In the rows, zero is written as 128.
Turns in one plane each, and the order they were made in; the first pair answered
Litek:
[142 156 148 148 172 178 134 137 119 131 158 142  94 141 130 148 153] |-> [145 152 130 155 140 160 154 156 123 133 142 137 131 159 136 139 188]
[140 121 121 151 112 134 134 137 142 150 130 138 125 122 107 103 124] |-> [131 132 103 149 117 121 136 120 133 130 123 146 127 113 110 102 131]
[110 149 131  92 116 121  90  81 140 106 129 111 123 129 110  99  96] |-> [125 131 161  98  98 141  96 130 160 147 135  92 124 155 109 101  98]
dib:
[113 134 122 141 155 104 117 106 101 114 121 154 104 102 129 157 132] |-> [133 110 146 152 125 127 133 172 124 162 121 132 116 136 128 160 152]
[135 144 119 130 144 115 148 156 117 144 131 147 115 152 119 188 152] |-> [121 147 121 106 109 102 142 148 149 151 130 121 147 177 111 155 145]
[118 137 119 164 117  97 134 105 128 118 114 138 152 153 165 119 113] |-> [126 135 122 176 135 104 141 117 113 119 117 149 135 145 173 137 120]
[120 131 145 116 147 132 113 106 139 123 129 111 116 113 122 113 101] |-> [131 123 155 129 156 145 121 130 129 131 129 119 100 108 124 133 109]
guku:
[ 96 136 102 105 104 100 130 117 123 102 108 134 150 133 134 109 140] |-> [121 125 108 138 126 123 146 152  94 113 105 154 124 121 149 145 158]
[142 121 136  87  89 137 132 140 171 154 139  91 154 170  93 106  76] |-> [132 126  77 100  81  93 160 119 143 111 119 113 192 156 108 104 124]
[146 119 135 159 130 153 103 130 140 147 128 129  94 118 144 150 134] |-> [132 125 139 134 116 145  87 107 164 145 133 107 108 129 135 124 113]
Then:
Between the rows of a pair lie two turns.
[ 94 111  97 136 154 119 112 127  99  89 135 117 146 157 118 128 154] |-> [108  97 135 138 148 149 113 167 118 125 145 101 134 176 115 133 141]  Litek Litek
[124 133  92 134 123 119 140 121 113 104 117 137 127 128 130 110 154] |-> [131 119 121 127 102 135 139 152 143 142 127 114 131 153 126 102 147]  guku dib
[114 143 149  90 152 120 114 124 101 112 134  87 113 143  97 157  86] |-> [129 121 137 114 118 116 148 179 104 132 118  85 146 169 107 160 139]  dib Litek
[117 123  95 113  82 101 148 138 148 126 114 124 182 161 127  87 160] |-> [151 111 104 162 139 135 166 174  93 127 116 167 119 125 145 153 173]  dib dib
[124 148 146 123 160 140 114 127 118 121 134 127  99 114 131 152 106] |-> [108 148 145  99 125 127 108 119 152 130 134 102 133 134 123 119 102]  dib dib
[100 162 148 124 116 114 102 125 120 124 128 121 121 122  93 134  93] |-> [106 154 132 128  91  99 126 142 123 128 117 116 153 139 100 129 124]  Litek guku
[ 99 134 128 132 109 116 127 105 122 140 112 119 146 138 118 113 153] |-> [110 137 135 143 142 128 121  99  97 132 114 141 112 114 123 137 146]  guku Litek
[134 125 134 131 163 157 116 113 110 113 129 149  86 102 139 174 113] |-> [116 118 138  94  91 137 117 128 177 144 123  96 155 159 126 120 119]  dib guku
[141 110 122 114  99 111 120 143 108 126 109 132 118 102 147 140 147] |-> [134 119 123 102 109 110 104 117 111 116 110 130 111  94 143 133 128]  dib Litek
[131 133 147 108 154 143 105 118 126 126 146 112  93 121 126 147 106] |-> [119 142 102 115 142 105 120  95 114  92 130 129 126 114 133 140 141]  guku guku
[110 157 110  92 131 110  86  75 116  64 111 114 160 116 162  89  95] |-> [171 113 150 158 152 170 129 198  84 126 111 132 115 124 186 160 140]  dib Litek
[126 145 124 146 135 136 121 142 136 162 103 130 163 135 133 135 151] |-> [121 154 141 136 161 152 103 118 130 156 115 134 131 118 127 139 115]  Litek Litek
[121 139 129 135  97  88 118 128 132 140 106 110 161 147 132  96 114] |-> [149 130 141 173 133 114 134 164 100 150 109 140 118 127 147 142 130]  dib dib
[124 129 154  90 134 139 106 129 139 151 138 111 105 137 118 123 103] |-> [131 134 120 116 161 125 127 116  91 115 124 152  98 106 133 150 135]  guku dib
[118 139 108 116 113 117 134 155 123 128 136 126 157 150 155 104 149] |-> [112 142 101 111 116 111 129 142 121 122 137 124 157 144 152 102 145]  guku dib
[136 104 130  91  93 129 101 167 105 152 129 111 139  97 136 132 148] |-> [128 114 130  84 119 128  83 135  94 134 137 124 116  76 133 138 123]  Litek Litek
[107 146 137 147 117 110 170 126 144 148 127 119 128 133 125 122 146] |-> [113 141 149 150 120 119 167 131 147 157 131 118 120 134 126 126 140]  guku guku
[105 139 137  73 140 144 106 103 141 143 140 111 129 123 108 124 119] |-> [108 146 127  77 153 140 106  93 124 127 141 125 119 110 112 134 124]  dib guku
[123 130 102 112 104 105 152 116 171 140 134 127 165 149 118 130 153] |-> [148 122 112 146 141 130 165 144 133 142 132 155 122 127 129 174 163]  dib dib
[109 133  91 119 145 116 102  94 133 108 128 120 112 117 123 128 134] |-> [135 108 116 145 132 140 124 163 135 148 125 119 110 138 132 151 159]  guku dib
[118 152 189 151 105 154  98 196 150 176 163 119 120 145 115 100 103] |-> [ 95 164 166 127  85 125  88 156 167 153 158 108 151 151 111  65 100]  dib Litek
[138 130 155 133 147 144 129 134 116 132 130 137 100 119 132 123 119] |-> [135 122 154 127 118 139 141 149 134 149 129 122 129 143 128 111 135]  Litek guku
[123 130 136 111  88 140 133 135 148 147 142  83 161 149 118 110 128] |-> [131 136 163 113 129 167 116 130 135 148 158  90 114 126 116 132  95]  dib Litek
[119 121  86 120 104  92 139 110 134 107 111 131 166 139 147 116 159] |-> [139 106 164 114 122 153 116 160 161 166 136 105 113 155 133 137 108]  Litek Litek
[132 137 131 124 137 116 121 105 121 126 126 125 119 130 132 128 118] |-> [136 128 130 129 119 111 132 123 125 134 120 120 138 145 134 126 139]  Litek Litek
[125 126 120 111 116 108 139 119 140 127 123 138 140 135 127 108 140] |-> [125 131 118 113 136 110 133 104 125 116 126 151 120 116 129 118 133]  Litek guku
[161 144 135 124 170 184 125 166 118 115 155 143 103 115 135 135 119] |-> [137 146  98  99 106 140 136 149 151 105 138 118 181 147 130  86 146]  Litek dib
[158 122 164 128 129 134 128 129 154 152 126  96 111 140  89 133 148] |-> [146 138 119 125 132  96 131  85 134 105 109 113 133 120  94 125 168]  dib guku
[123 134 146 127 170 152  98 102 121 114 136 134  89 112 113 130 103] |-> [107 133 126 103 115 120 101  99 155 119 130 107 148 144 105  85 120]  Litek dib
[135  98 124 118  69 139 137 154 162 116 134 108 165 128 127 123 182] |-> [149 103 127 147 130 161 137 147 113  93 138 149 105  84 138 172 173]  Litek dib
[121 111 146 118 138 158 107 117 164 106 149 110 145 112  97 142  82] |-> [112 120 110 122 136 128 118  94 147  77 137 127 164 101 104 134 103]  Litek dib
[147 117 135 144 125 147 145 164 131 145 142 117 167 154 123 136 139] |-> [123 139  99 128 128 112 134 107 121 102 134 129 185 136 120 117 135]  guku Litek
[112 143 147 110 154 106 138 106 125 114 118 121 126 133 141 119 120] |-> [125 129 162 118 138 121 146 144 138 139 121 109 133 148 141 124 130]  dib dib
[133 144 127 136 130 117 120 113 107  93 137 136 123 113 129 140 127] |-> [141 131 159 130 111 137 118 143 140 131 148 112 124 137 125 132 114]  dib guku
[102 141 109 105  97 102 123 114 140 113 112 114 175 138 115  88 131] |-> [105 151  98 121 136 102 124  94 105  83 112 147 148 104 122 113 129]  Litek guku
[131 162 129 100 118 120 112  97 119  92 153 136 155 170 110 146 110] |-> [128 161 120 104 107 116 123 103 119  91 148 138 164 173 114 141 120]  Litek guku
[144 127 153 128 149 151 123 133 110 135 145 145  93 108 136 147  99] |-> [121 130 129 100  90 115 123 120 152 131 135 114 159 141 130  96 112]  dib guku
[106 181 101  99 114 130 111 104 107 112 112 109 118 139 149 128  80] |-> [117 165 100 110  78 128 133 150 121 140 105  96 149 168 151 122 114]  Litek Litek
[119 145  85 133 132  99 132  92 104  89 109 156 142 104 133 127 146] |-> [155 118 139 163 146 154 143 165 102 139 122 153  97 113 138 165 140]  guku Litek
[141 113 133 112 137 119 109  98 132 109 134 144 123 100 143 117 102] |-> [157 100 159 120 133 143 116 139 140 140 139 135 116 115 144 128 106]  guku Litek
[148 110 143 129 135 158 126 134 122 172 143 127 115 135 129 127  93] |-> [153 102 117 142 110 140 151 148 115 168 126 133 145 146 140 123 133]  Litek guku
[125 134  98 130 129 106 152 124 116 111 114 145 156 127 133 134 147] |-> [136 126 156 121 140 152 128 149 140 152 137 122 116 135 125 137 101]  guku guku
[134 117 138 164 174 114 127 142 104 105 117 149  99 105 121 157 153] |-> [100 129 125 120 122  81 108 104 156 101 117 112 157 134 103  93 134]  dib dib
[144 125 124 150 138 112 118 137  89 124 140 156 115 113 106 124 115] |-> [130 128 125 127 104  97 108 127 121 131 141 132 144 136  97  90 110]  dib dib
[141 124 171 141 162 166 121 170 134 154 151 125  87 139 120 150 105] |-> [106 154 136 105 168 128  93  83 136 102 148 129 105 119 112 115  83]  dib dib
[129 116 135 162 181 144 143  89 125  81 139 156  98 101 138 131 120] |-> [144  95 178 157 151 175 142 147 162 139 146 126 103 142 128 123 111]  guku dib
[126 147 125 146 161 124 126 107 103 108 133 145 111 103 133 143 130] |-> [135 129 122 159 121 119 153 156 117 132 121 130 146 134 139 140 166]  Litek Litek
[132 134 136 137 170 131 109 117  86 106 132 154  78  84  92 148 139] |-> [124 117 160 100  93 131 104 154 160 161 135  93 134 148  78  97 134]  dib guku
[104 125  79 132  99  85 140 121 122 100 109 126 171 127 139 109 164] |-> [119 110 106 137  83 108 146 168 142 139 113 106 174 152 135 107 165]  guku dib
[149 126  90 146 126 122 130 165 119 138 128 157 155 135 110 136 139] |-> [142 133  82 140 127 113 130 150 118 127 128 160 159 127 108 128 136]  guku Litek
[126 114 110 159 123 125 141 130  97 126 104 125 132 137 131 149 166] |-> [108 132 113 133 143 121 112  79 103 105 115 125 118 120 123 136 129]  dib Litek
[117 121 120 145 103 103 164 135 108 120 116 116 164 129 133 127 183] |-> [125 115 181 131 119 148 137 159 139 167 139  89 124 142 117 130 128]  guku guku
[125 126 144 119 144 139 105 126 144 134 149 121 115 131 112 125 100] |-> [123 131  99 136 142 109 131 116 115 103 129 145 142 121 126 131 145]  guku guku
[155 108 136 101 136 149 127 169 145 152 129 121 147 121 140 130 125] |-> [135 125 106  82 126 117 118 122 143 116 123 123 170 113 136 106 127]  guku Litek
[170 132 172 138 143 128 103 123 106 154 115 124  94 103 132 150 110] |-> [163 140 170 124 146 123  92 104 110 145 118 122  97 103 127 139  95]  guku dib
[121 114 131  99 104 116 121 122 152 136 120 107 141 143 129 109 122] |-> [143 105 122 135 124 123 146 153 115 131 113 138 126 130 144 145 158]  guku guku
[106 148 100 138 123 123 172  96 130  91 134 118 178 112 117 125 147] |-> [127 125 127 146 106 147 184 152 146 134 136 101 179 140 118 131 156]  guku dib
[121 130 163 111 120 149 114 125 151 150 153 100 116 135 108 116  88] |-> [110 142 144 103 119 130 107  94 147 129 148 103 128 126 104 106  85]  guku Litek
[119 120 144 111 104 138 118 133 157 147 122  79 151 167 125 115 122] |-> [119 139 101 135 159 121 123  88  96  87 114 132 124 112 140 146 136]  dib guku
[126 143 109 114 130 127 109 102 118  98 132 144 119 103 121 128 134] |-> [140 123 121 125  97 135 130 158 136 138 128 124 144 136 121 125 162]  Litek Litek
[104 100 109 111 164  96  91  94 143  81 176 125 120 108 142  94  88] |-> [132  80 151 134 177 143 100 160 142 126 184 119  87 119 145 125  87]  guku Litek
[103 120 169 131 130 172 131 178 110 150 121 133 100 107 137 158 134] |-> [ 81 128 119 118  83 117 148 150 122 122 101 122 170 124 136 116 171]  Litek dib
